In the rows, 128 means zero.
One hidden turn or mirror swaps the rows below in pairs. Which row is each named row swapped with?
The rows were stretched afterwards, more along some directions than others.
z482: [136 131 121 139 134  85 170 125 133 123 143 127 138 123 126 153  84 135
 139 150]
z825: [111 143 125 120 119 141 114 141 129 141 141 112 128 132 119 109 166 149
 115 128]
z681: [144 155 120  91 101 169 145 111 135 168 118 111 136 142 139  79 131 127
  91 119]
z410: [119  83 148 159 155 100 103 161 113 151 146 122 107 109 139 172 130 130
 180 128]
z961: [114 135 117 141 146 140 123 150  92  91 150 125 123 140 104 141 165 113
 133 118]
z453: [141 127 122 133 134 105 162 126 134 130 132 136 148 127 133 132  94 124
 129 143]
z699: [135 121 128 164 162 128 125 139 150 140 166  97 117 128 128 162 108 154
 134 152]
z534: [101 154 102 134 149 147 142 149 134  77 151 115 118 137  84 134 115 119
  94 131]
z638: [134 117 119 178 152 118 118 119 150 136 135 110 121 116 139 148 106 145
 129 143]
z733: [127 179 118  97 122 139 161 100 137  65 113 119 137 135 108 109 101 129
  95 128]
z69: [138 137 153  92 104 138 129 117 113 120 138 143 120 135 124 136 119 130
 124 126]
z463: [117 146 116 132 123 147 124 123  92  89 127 130 125 124 112 107 140 114
 109 121]
z675: [133 134 136 125 119 149 135 165 110 100 111 137 144 130 106 121 122 104
 140 104]
z791: [149 149 135 104 109 164 141 112 137 148 122 107 138 146 129  85 109 137
  95 137]
z86: [127 120 135 101 110 117 146 164 100 110 145 115 148 145 110 130 103 117
 117 150]
z729: [117 171 122  95 123 145 154 114 139  57 111 130 146 139  98 100  95 134
  95 136]
z252: [143 128 157 104 110 133 121 125 112 131 142 150 124 131 134 139 116 137
 130 128]
z822: [122 137 126 129 128 142 110 126 142 153 141 113 113 116 139 127 176 140
 119 118]
z150: [151 125 154 124 119 148 129 171 118 117 115 144 143 132 111 125 109 116
 148 126]
z631: [125 137 107 120 129 103 133 103 138 140 160 119 126 133 126 139 108 146
 139 126]
z640: [110 106 154 114 117 109 135 177  93  95 145 119 142 148  93 136 106 126
 141 159]
z890: [113 145 124 132 113 135 116 138 132 129 128 107 131 135 111 135 160 147
 106 127]
z462: [119  83 132 159 152  98 101 151 111 126 136 115 108 133 135 185 123 122
 165 118]
z994: [126 132 132 103 112 138 132 111 163 125 119 152 127 143 132 118 126 125
 124 126]
z113: [134 180 116  84 120 132 166 110 126  59 120 141 138 131 106  99 104 124
  99 128]
z338: [140 132 148  96 111 137 130 118 110 128 143 145 120 128 136 140 124 133
 130 131]
z181: [151 154 140  88 103 172 150 123 142 153 120 115 142 143 130  79 103 138
  90 142]
z842: [116  86 140 157 169  96 103 159 106 111 144 129 114 124 131 168 126 128
 172 128]
z363: [155 149 133  97 106 150 127 156 122 140 146 110 127 138 112 149 128 133
 129 156]
z734: [139 139 123 118 129 102 174 131 128 124 131 148 138 123 129 126  95 121
 132 150]
z927: [153 152 128  98 110 158 118 150 133 148 140 110 122 145 118 146 135 128
 120 146]
z705: [123  78 140 151 156 105 103 150 102 152 143 123 112 125 147 153 133 119
 172 117]
z246: [111 146 123 107 133 128 152 102 142 144 145 104 140 131 116 100 132 142
 102 132]
z375: [147 132 108 156 147 103 138 116 158 127 167 105 130 129 126 157  92 160
 123 152]
z783: [121 117 138 121 113 138 127 138 155 115 126 150 130 149 120 127 118 133
 135 145]
z391: [129 127 125 170 158 107 124 130 127 104 158 110 120 125 121 144  86 136
 143 135]
z282: [130 143 135 141 137 101 139 107 134  86 148 129 147 131  88 133  96 133
 101 149]
z877: [103 138 109 108 134 124 137 105 148 132 133 104 136 118 121 122 135 147
 106 119]
z549: [144 120 148 109 117 158 126 164 113 118 109 138 150 134 110 117 129 107
 142 114]
z888: [110 156 125 105 127 154 139  91 148 124 107 113 141 119 122  99 110 134
  88 126]
z878: [125  86 142 142 144 105  99 156 107 133 137 127 106 118 140 176 130 120
 177 120]
z279: [122 114 146 111 121 126 151 141 151 101 122 141 136 154 115 127 106 129
 137 145]
z992: [152 161 114 102 105 139 127 146 129 134 150 100 119 146 110 158 128 134
 123 144]
z525: [100 145 105 148 158 130 141 161 111  64 153 110 115 138  77 147 108 123
 111 130]
z240: [111 114 108 100 128  99 154 157 104 123 170 108 131 146  93 140 140 139
 133 159]
z664: [141 130 155 104 107 131 132 111 110 132 133 144 122 136 135 138 113 134
 126 128]
z915: [135 131 121 120 127  97 131 108 132 123 154 127 125 142 121 139  92 151
 146 138]
z209: [124 137 131 121 114 148 117 143 131 153 133 119 123 126 127 128 175 144
 116 131]
z617: [121 115 139 121 120 117 142 127 157 108 124 142 132 155 113 132 109 134
 136 149]
z869: [120 148 116 136 129  94 143  91 139 100 145 120 140 134 100 129 114 132
  90 141]
z385: [133 133 144 136 123 140 132 160 117  95 108 143 148 126 109 129 114 107
 151 114]
z680: [140 142 114 117 130 106 128  92 144 136 153 131 127 130 134 139 102 143
 141 127]
z302: [155 148 127 114 109 143 125 154 127 143 152 111 118 141 110 160 131 130
 132 149]
z975: [118 145 137 121 130 131 121  97 145 133 131 108 139 110 129 124 114 142
 110 123]
z284: [109 137 127 126 123 142 117 145 128 145 124 120 134 118 133 111 167 133
 108 124]
z740: [113 152 127 130 145 142 129 140  99  63 147 131 133 146  84 140 134 131
 123 144]

z890 pairs with z462
z915 pairs with z681
z86 pairs with z740
z640 pairs with z961
z525 pairs with z869

One hidden turn or mirror swaps the rows below in pairs. Which row is each named row swapped with?
The rows were stretched afterwards, more along some directions than others.
z722: [114 122 107 134 124 109 105 146 108 132 128 109 120  85 134 127 111 120
 122 133 132]
z297: [120 131 103 139 122  87 111 154  99 110 154 102 121 112 135 151 104 128
 131 132 145]
z684: [145 118 126 170 100  98 154 123 142  98 126 131 115 161 109 143 121 160
 100 134 139]
z269: [148 121 114 175 109  99 166 128 144  94 137 121 109 165 108 143 108 171
 108 131 128]
z723: [118 137  91 148 139 151 145 115 158 128 145 159 168 122 139 133 111 161
 125 115 100]
z984: [157 123 120 117 183 111 163 118 114 143 131 122  99 108 139 127 123 124
 148 102 121]
z661: [138 117 135 139 135  95 122 131 148 129 144 115 110 127 118 125 126 144
 117 102 136]
z123: [163 116 154 151 145 136 135 132 133 124 134 126 151 116 137 134 125 156
 129 113 107]
z255: [110 136  90 163 111 138 147 139 160 126 143 145 156 124 137 140 114 155
 110 118  97]
z265: [135 117 129 150 129  91 119 137 141 125 149 111 113 138 121 141 126 152
 109 105 145]
z977: [125 136 142 139 106 104 169 166 151 148 146 112 110 127 123 113 128 139
 111 124  94]
z820: [161 118 145 150 145 123 130 136 136 121 146 132 155 112 132 131 121 155
 131 109 105]
z553: [127 137 108 132 137  96 108 136 105 117 149 114 124  98 130 138 102 124
 145 127 151]
z836: [119 129 118 160 145 129 131 150 144 131 148 103 143  98 156 158 106 138
 113 121 101]
z477: [131 146 160 144 130  97 130 127 136 131 120  98  93 134 106 132 123 114
 124 142 122]
z370: [134 130 165 143 120 151  90 139 112 142 123 132 128 123 121 131 121 124
 134 140 129]
z472: [126 148 162 138 134  99 128 123 128 128 117  94  98 124 107 142 127 115
 119 135 116]
z795: [126 138 137 141 108  99 169 165 153 147 152 108 117 130 124 119 129 148
 110 119  98]
z939: [145 116 121 159 104  96 150 123 137  86 129 122 126 160 112 147 125 167
 101 139 140]
z837: [121 139  94 154 114 128 137 125 149 124 153 153 166 115 128 143 112 163
 108 113 102]
z838: [154 124 101 119 178 115 167 112 116 147 131 132 100  98 134 119 125 135
 143  99 117]
z951: [163 113 152 146 151 131 119 126 134 126 143 138 156 105 133 130 122 152
 135 114 111]
z796: [160 114 153 154 146 130 124 132 133 118 146 130 155 119 134 133 121 157
 133 120 106]
z900: [122 129 112 166 158 127 131 155 147 132 152  95 130 105 157 159 105 138
 116 115 101]
z983: [121 138  88 155 124 150 138 122 165 130 154 147 160 133 134 136 106 163
 123 118 107]
z774: [152 123 103 114 182 111 162 117 125 145 138 133 110 107 135 115 127 136
 148  95 113]
z408: [132 116 126 151 123  88 115 133 140 119 148 113 112 137 117 138 122 148
 108 109 142]
z76: [145 115 114 174 105  91 147 124 137  91 134 133 116 159 105 156 111 156
  99 137 140]
z96: [128 137 130 140 103  96 166 164 146 143 153 106 111 119 125 123 128 142
 108 124  94]
z945: [156 119 156 153 133 126 127 140 130 120 143 122 153 116 132 132 121 156
 125 118 103]
z429: [114 134  83 155 121 142 151 121 162 126 148 155 163 136 132 129 109 165
 111 113  97]
z685: [133 136 113 135 130  92 114 149  98 117 152 105 119 103 136 149 105 126
 141 132 147]
z941: [141 117 120 171 104 109 157 124 149  93 132 134 126 157 113 145 119 170
 102 131 134]
z537: [131 155 163 146 134  99 127 133 137 134 120  98  97 128 108 143 115 104
 119 133 113]
z334: [114 140  85 157 135 145 142 120 172 130 156 149 165 136 134 133  98 160
 120 111 101]
z667: [125 134  97 143 136  78 116 136 109 102 164 101 125 116 131 152  95 133
 136 130 145]
z167: [139 119 134 138 140 100 115 133 142 131 141 117 111 121 129 137 127 133
 122 102 147]
z573: [135 143 160 141 143  89 129 121 118 125 116  96  88 123 105 142 117 101
 124 138 124]
z283: [151 120 120 185 108 106 151 133 153  99 138 133 114 163 109 147 108 164
 100 131 131]
z409: [161 105 128 127 154 133 149 123 132 148 125 148 122  94 124  85 130 155
 140 114 108]
z973: [141 128 167 146 112 145  97 141 103 139 124 126 126 128 119 144 117 127
 124 141 129]
z217: [136 130 159 139 125 149  94 128 101 132 118 138 139 113 128 147 123 127
 131 136 132]
z682: [128 150 156 140 143  93 129 125 124 127 116  84  87 131 110 146 115 108
 127 129 123]
z455: [154 106 138 117 143 125 137 119 114 139 125 150 133  90 122  87 128 151
 141 125 117]
z116: [127 144 154 133 133  93 126 125 126 118 116  87 103 131 112 144 129 117
 119 143 126]
z518: [134 143 155 141 136  92 130 125 127 128 119 105  96 129 103 144 119 106
 122 139 120]
z971: [145 116 107 177 117  93 159 120 146  89 141 131 115 156 107 144 105 162
 106 134 133]
z916: [116 132 115 163 153 128 133 146 148 124 149 101 147 110 160 161 106 139
 116 117 100]
z133: [152 121 161 144 135 151 107 130 121 146 116 144 123 116 121 128 135 131
 136 123 120]
z221: [162 103 121 124 149 129 139 123 125 145 127 151 121  95 118  83 131 151
 143 118 112]
z921: [154 128 100 113 191 112 161 111 124 147 135 130 108  98 143 128 123 130
 149  89 121]
z75: [140 136 164 132 122 155 101 131 111 149 115 130 130 117 129 144 125 118
 131 129 131]
z590: [121 130 115 165 162 135 133 148 159 131 152  99 139 110 158 149 105 147
 120 112  98]
z578: [115 125 119 138 124 104  99 143 109 128 131 105 124  84 131 128 109 126
 120 134 133]
z659: [144 133 163 135 148 165 106 137 126 160 117 144 126 101 138 136 125 119
 141 119 128]
z327: [121 132 116 168 153 130 125 147 152 126 152  92 140 111 154 155 104 146
 122 121 103]
z132: [111 121 113 130 136 107 105 131 109 128 132 111 126  83 136 126 109 130
 124 133 133]
z831: [121 133 137 144  93  94 161 171 143 140 148  97 105 123 121 125 125 141
  99 128  99]

z132 pairs with z455
z685 pairs with z921
z659 pairs with z837
z820 pairs with z900
z723 pairs with z217
z916 pairs with z796

